In the data rows, the value 128 means zero.
In each game, the first row plays the second. By how much does the first row win? 10 means about a draw, 20 a big win and 0 a big loss. Wins can go round in a circle. Each row has two weighted sums of its numbers, A and B, taken from their middle values. A row wins by its A times the other's B, less its B times the other's A.
[230 136 169  62 184 129 128  99 105  99 186 139  84 180 119 139]
[129 106  74 155  95 108 176 163  85 147  97 135 134 159 125 131]: 13
[146 117 119 144 104 110 156 144 107 118 105 124 165 146 131 113]
[143  75 138 183  92 170 187 163 113 137 135 160 172 119 112 112]: 8
[ 75 155  76 107 100  70 149 150  87 190 102 138 125 144 157 121]
[224 156 130  90  95 119 118 100 101  66 166  78 100 187  94 129]: 8
[102 118  83 173  85 103 158 174  43 175  79 107 116 147 108 109]
[122 123 104 118 105 101 117 184  76  99  51  85 119 133 113 101]: 9
[174  76 138 168  84 177 112 114 178 100 121 162 181 161 111 169]
[120 135 112 152  89 166 103 123 187 121 106 162 136  85 132 146]: 10
[171  80 135 161 107 189 109 125 168 125 144 166 166 162 115 149]
[115 126 119 149 171 197  75 143 158 166 192 125  86  97  87 117]: 9
[142  59 189 192 115 201 156 120 185 117 169 173 187  99  97 142]
[121  93  75 118 148 131  99  91 132  62 138 157  58  44  81 158]: 6
[194 102 154 141 102 132 126  65 167 101 156 106 177 169  68 224]
[120 136 101  73 185 119 111 137 186 174 159 150  90 135 159 117]: 11
[184 149  93  61  72  44 101 136 127  52  76  69 130 204 136 141]
[ 98 239 144  62 145 104 111 133 101 115 138 140  70  99 160 103]: 12
[ 94 134 109 133 201 115 160 103 138 226 192  79 149  96 141 125]
[177  85 176 148 124 125 170  84 146 148 161 119 206 178  96 176]: 10
[165 173 136  59 117  54  80 133  95  44  68  49  92 173 177 117]
[122 138 113  81 216 142 110 139 197 182 194 135  90 111 142 113]: 13
[160 123 136  76 100  78 122 114 113  58  62  74 177 159 102 183]
[117 198 122  70 111  89 121 138 139  96 119  95 104 125 146 103]: 11
[168  92  88 144  84 156 131 145 162 126  98 181 121 135 146 141]
[ 52 118 148 169 158 107 144  84 121 200 160 105 152  89 140 123]: 5
[ 83 112 157 162 134 100 160  85 128 159 140  98 146  82 122 142]
[165 133  62  96  84  40 117 162 104  85  53  78 124 201 140 129]: 11
[119 165 152 108 132 171  85 161  90 106 134 162  25 115 142  91]
[136 180  51  59  69  43 116 188 114  90  59  81 107 167 145 109]: 17
[134 125 130 119 120  74 156 118 113 127 102  87 177 140 129 148]
[ 97 174 105 123 164 152  81 117 201 133 148 113 127  95 116 152]: 10
[134 114 163 141 115  77 185  91  92 165 139  92 209 161 122 150]
[147  96  81 151 121 138 185 168 137 130  99 137 126 131 127 127]: 6
[150 116 143 144 139 138 160 112 182 116 143 125 162 109 117 140]
[ 78 133 111 150 115  88 150 151  48 193  98  93 139 143 134 108]: 8
[ 53 205 150  98 143  84 129 121  43 174 137 115  64  99 178  95]
[ 96  94 144 185 116 132 169 106 118 165 149 145 158  94 129 122]: 8
[138 210 152  99 238 128 115 100 156 114 177 166  83  96 146 115]
[186 111 147 136  87 114 143 113 146  81 119 110 187 192  97 152]: 15
[ 78 119 132 161 139  99 166 110  91 198 143 105 160 111 143 116]
[183 137  76  81  76  33 116 146 120  62  61  68 143 205 137 142]: 10
[108 112 162 158 127  84 204 102  85 191 158  98 196 132 129 128]
[116 111  90 143 121 161 120 118 198 130  93 157 128 104 175 160]: 8
[117 188 127 104 187 150 104 123 181 148 153 127  85  71 135 127]
[163 107 146 129 179 164 104 116 176 127 174 192 124 150 136 107]: 10
[157  93 109 137 129 151 138 174 125 134 110 192  95 165 123  98]
[113  92 126 167 127 163 130 136 132 145 129 170 120 122 139 107]: 9
[150  89  53 169  49 141 175 175 120 122  78 135 108 128  86 167]
[136  95 111 151 154 153  95 113 180 110 124 201 103 147 140 129]: 15
[126  85  68 157  91 137 172 162 125 129  74 152 106 137 123 162]
[ 90 108 132 154 112 153 104 108 163 129 122 111 132  92 107 172]: 8
[ 90 121 142 160 153  98 199 101 107 201 162 111 173  89 147 118]
[119 219 170  80 199 116 122 118 130 132 172 169  90 103 125 100]: 7
[ 81 116  82 150 107  97 126 118 120 141  75 110  93 121 131 166]
[101 143 131  74 133 121 101 139 146  76  69  96 155  90 120 157]: 9
[129  91 161 164 127 131 171 104 142 149 146 139 192 131 149 133]
[ 88 142 111  83 106 101 107 118 155 112  39 127 152 124 217 159]: 7
[ 93 148 108  83 132  90  93 139 147 110  41  92 157 126 211 137]
[ 90 118 153 152 176 124 182 107 118 215 197 102 172  79 139 107]: 13
[186  92 138 144 156 172 118 152 143 117 157 223 125 148 135  90]
[108 148 150  86 212 142 103 140 156 183 193 132  78 118 116 100]: 9
[ 94 121 143 157 128  85 171 112  78 190 132 100 180 146 136 131]
[ 87 155  51  86  85  69 160 155 108 168  77 129  95 133 152 161]: 4
[151  76 193 171 124 138 195  96 142 150 170 140 207 134 111 139]
[ 95 157 164 140 132 129 142 121  34 154 141 118  94  88 152  89]: 8
[ 75 201 130  53 143  76 132 132 112 168 142 155 121 110 156 116]
[168 178 112  51 100  41  88 125 113  44  81  60 104 180 168 133]: 5
[232 141 172  53 193 126 127 102  97  93 187 145  73 175 128 140]
[ 68 135 128 144 191 149  97 106 165 197 183  99 104  86 130 122]: 9
[100 130 147 140 171 150 127 131 117 183 172 117 106 105 116  99]
[ 72 197 110  92 140  65 142 121 100 176 130 136 136 126 149 126]: 12
[ 62 140 161 135 151  94 147 103  93 189 147  77 165  94 146 125]
[137 168 134  93 225 152 121 124 194 144 167 134  83  74 139 116]: 7
[121  92  92 173  90 132 179 170  86 153  97 146 136 143 131 120]
[126  71  96 185  92 156 160 143 134 122  94 150 116 122 107 147]: 12
[207  96 105 129  78 163  80 104 144  81 131 158 143 190 119 162]
[144 167 188 120 173 172 121 148  92 121 156 164  39  93 115  70]: 12
[118  95 147 174 120 125 205 137  90 175 150 141 183 122 136 101]
[117 173 168 123 204 151 101 115 142 134 170 147  62  85 114  99]: 10
[103 110 118 169 106 113 177 151  50 182 117 128 166 145 135  97]
[ 74 206 163 102 163  96 115 123  42 140 137 122  57 107 175  85]: 12
[104  88 106 185 137 220  63 129 227 132 136 147 129  96 115 161]
[177 144 133 106 115 151  89 108 114  86 145 129  84 163 117 162]: 10
[158  97 138 139 152 172 104 134 172 121 152 214 128 147 152  96]
[182 111 147  90 230 162 114 119 150 180 237 124  96 131  84 112]: 11
[171 118 154 109 185 171 115 150  99 126 171 210  60 131 136  58]
[ 79  83  76 166 108 127 122 111 153 131  74 128  80 118 129 185]: 11
[168 117 147  96 222 161 115 118 172 178 248 122 108 112  90 110]
[ 59 186 116  88 120  81 138 120 114 181 130 128 122  94 159 131]: 15
[150 161 184 129 235 161 114 119 122 128 198 172  65 123 101  79]
[139 108 150 141 145 185 118 161 129 137 141 170  85 122 115  91]: 10
[ 75 190 139  87 224 111 108  94 158 181 169 103 127  90 143 131]
[111  86 165 170 141 162 120  97 196 117 147 133 162 107 110 162]: 16
[189 185 198 105 220 118 121  77 129  76 180 171  88 165 122 136]
[186 152 140 102 124 138  98 108 131  78 146 118 104 176 117 152]: 11
[ 97  79  81 126 133 147 117  74 144  91 137 168  58  34  69 198]
[123  88 145 175 110 140 205 147  98 165 148 151 179 116 132  98]: 11
[213 137 161  76 162 125 120 104 112  88 164 150  93 186 128 143]
[108 136 105  99 124  94  90 134 154  97  36 112 157 136 208 128]: 12
[ 84 158 142 100 198 128 101 132 141 189 177  96  90 101 132 110]
[128 173  68 129 147 167  79 132 232 135 158  39 104  85 100 112]: 9
[148  80 166 170 129 157 187 118 155 137 152 150 188 119 119 133]
[165 143 116 108 109  49 140 109  93 110  92  76 155 200 134 155]: 10
[ 17 105 148  97 130 129  64  82 137  88  66 114 113  66 106 223]
[168 102 169 148  92 134 155  98 176 108 150 113 180 134 122 162]: 9
[134 134 160 133 140 130 143 107 160 114 139 115 157 119 126 140]
[219 111 129  88 145 105 143 126 129 119 143 137 126 206 103 158]: 6
[150  78  94 181  78 220  67 133 177 113 130 198 145 133 134 131]
[ 93  96 112 180 118 119 167 131  97 167 119 134 148 135 137 115]: 8
[159  92 132 145 143 174 118 140 163 119 149 186 126 146 127 116]
[138 103  70 134 106 125 154 140 150 122  92 159 101 145 130 163]: 13
[ 57 218 158  33  48 118  49 172  81  69  65  83 162 138 114 104]
[158 120 159 117 211 182 118 148 122 161 203 162  69 108  91  76]: 9
[ 92 122 144 170 137 135 161 137  64 191 151 127 126 111 130  80]
[ 74 147 146 131 174 136 109 131 106 191 168  97  92  98 111  98]: 12
[162 186 114  48 119  41  85 133 104  45  78  61  80 163 186 115]
[127 113 123 113 131 117 158 128 134 101  96 117 148  91 122 157]: 7
[212  97 152 127 127 124 146 102 144 107 140 149 169 208 103 161]
[204  89 111  88 102 105 170  92 112  83 134 121 141 134  68 205]: 8
[ 97  71 125 184  99 174 100 110 172 126 105 176 148 118 158 138]
[ 70 118 148 165 133 103 150  86 114 169 138 104 137  87 134 136]: 11
[143  77 150 175 151 191 146 123 210 111 143 158 162  99 116 141]
[131 180 133  89 135  84  89 153  61  76  90  77  60 128 177  77]: 16
[146  68 157 184 106 185 132 119 179 107 147 162 171 116  95 157]
[172 173 130  77  99  83 100 129 106  55 104  79 102 165 139 123]: 8
[ 73 230 147  15  91  67  70 179  68  62  51  76 171 109 142  94]
[195  98 176 142 101 123 152  86 170  92 144 101 199 181  85 169]: 8
[ 92 139 119 127 117 123 108  99 152 137 118 168 115 109 150 133]
[ 79 135 103 144 178 167  87 111 203 179 163  97 100  82 120 146]: 8
[154  96 118 149 135 144 151 144 128 134 130 164 125 154 120 118]
[183 160 133  93 169 128 111 160  50  70 144 125  27 111 144  53]: 11
[105  77 138 184 128 153 155 111 145 145 137 152 152 108 122 137]
[130 104 137 145 110 105 169 145 105 120 108  94 159 117 125 121]: 10
[ 85 141 107 140 199 123 155 110 146 229 195  78 139  59 141 115]
[119 195  83  21  84  29  94 168 111  65  65  84 110 139 164 102]: 8
[ 57 230 160  22  54 109  64 178  73  77  67  83 161 124 112 104]
[196 148 126  93 121 101 105 135  92  55 111  85  93 137 125 110]: 3
[ 93 150  85 110 104  82 152 143 106 182 107 143 126 136 158 123]
[ 94 113 107 167 110 107 176 146  74 182  81 123 159 139 142 108]: 19
[124 113  19 121 102  90 180 171 125 107  69 122  88 143 141 163]
[129 174 159 140 114 181  92 153  94  94 122 160  49  93 115  98]: 2
[123 181 169  59 182 123 104 145 104 116 151 178  42 131 161  89]
[134 185 147  89 160 108 117 107 166 116 136 228 145 150 174 100]: 16
[145  98 144 152 172 167 153 124 208 121 142 132 167  96 121 138]
[126 149 109  89 112  84  77 188  85  54  63  98  98 123 149  55]: 14
[ 96 132  94 142 151  99 163 123 110 212 152  85 149 118 139 126]
[157 172 110  69 112  62  85 149  99  52  81  75  76 150 183 102]: 13
[166 102 131  85 101  98 147 103 116  75  93 103 157 137  86 199]
[161  97 128 128 149 153 117 154 143 131 133 215 107 169 150  86]: 7
[174 159 131 119  77 152  79 108 127  69 126 100 100 158 109 163]
[109 106 147 171 114 110 205 130  66 192 145 119 178 119 128 104]: 10
[142 172  86  73  87  81  95 146 124  81  74 135 143 134 198  82]
[ 99  84 131 180 149 192  79 108 195 132 156 155 127 119 119 143]: 9
[103 132 117 150 136 195  77 146 180 167 175 113  97  81  89 127]
[113  73 135 180 112 154 165 122 144 134 129 149 143 105 116 142]: 9
[138  96 169 148 150 152 176 124 139 170 193 136 170 117 113 114]
[120 108 165 151 147 106 201 106  97 205 182 100 192 123 128 114]: 9
[176 169 132  79 126  77  97 127  76  51 100  69  83 152 164 106]
[ 73 196 135  48  73  87  80 142 115 102  43 102 164 134 186 126]: 11
[117 171  98  90 185 145 101 134 208 156 163 101  99  88 126 121]
[104 180 162 103 122 140  61 160  63  68  78  79  68 112 154  84]: 14
[149  81  92 179  64 158 195 181 100 130 101 150 139 130 105 130]
[161 100 138 150 107 189  97 137 146 103 153 142 123 136  92 169]: 3
[ 84  88 111 128 114 136 111  94 147  92  94 141  97  74 101 176]
[175 164 133  79 129  68 125  87  63 108 140  75  98 161 155 142]: 9
[ 88  83  84 187 110 136 137 129 120 144  85 146 109 135 126 144]
[145 137 146 109 151  84 155  79 119 154 164  67 160 146 121 151]: 15
[143  75 114 189  73 212 112 165 159 115 118 185 153 129 117 124]
[201 104 136 126 106 123 136 109 136 107 130 132 158 198 104 165]: 11
[144  88 150 165 169 176 140 111 215 113 148 144 164  96 118 159]
[ 78 135  73 142 103  86 142 151  75 175  79 111 131 153 149 130]: 4
[117  61 138 196 104 201 101 117 194 104 122 186 149 124 122 148]
[109 146 132 174  72 206  69 156 114 104 104 139  77  90  92 131]: 13
[178 102 144 137 100  93 177 107 137 120 123  99 188 183 108 155]
[ 92 117 121 141 153 151 112 124 158 163 146 136 101 110 129 132]: 10
[112  71  77 191  89 218  28 108 215  96 109 209 118 136 151 148]
[ 90 106  88 129 144 146 105  66 144  93 134 150  12  40 106 194]: 12
[111 113  86 162 106 108 163 154  92 153  90 132 142 158 137 129]
[110 112  81 108 144 122  95  98 126  70 128 143  53  53  97 147]: 15
[178 169 135  72 117  60 106 102  94  67 104  57 112 178 160 141]
[179 133 142 116 117  61 155  91 102 103 117  74 172 189 124 151]: 6
[ 74 142 121 112 108 101 136 147  79 146 105 133 126 108 120 114]
[130 138  59 112  87  69 131 184  91 116  68 103  96 159 135  96]: 11
[197 115 154 107 177 163 118 135  92 105 170 203  72 143 134  72]
[126 164 124  98 145  96 105 157  72 100 114 120  54 138 162  76]: 9
[143 148  99  80 255 150 108 120 219 186 227 121  86  94 124 118]
[192 150 137  95  76  98 115 111 127  57 116  90 149 192 101 141]: 13
[ 83 237 158  44 168  85 121 130  92 141 149 157  74 112 169 101]
[ 90 238 136  40  93  75  90 164  85  52  83 106 160 102 107  95]: 12
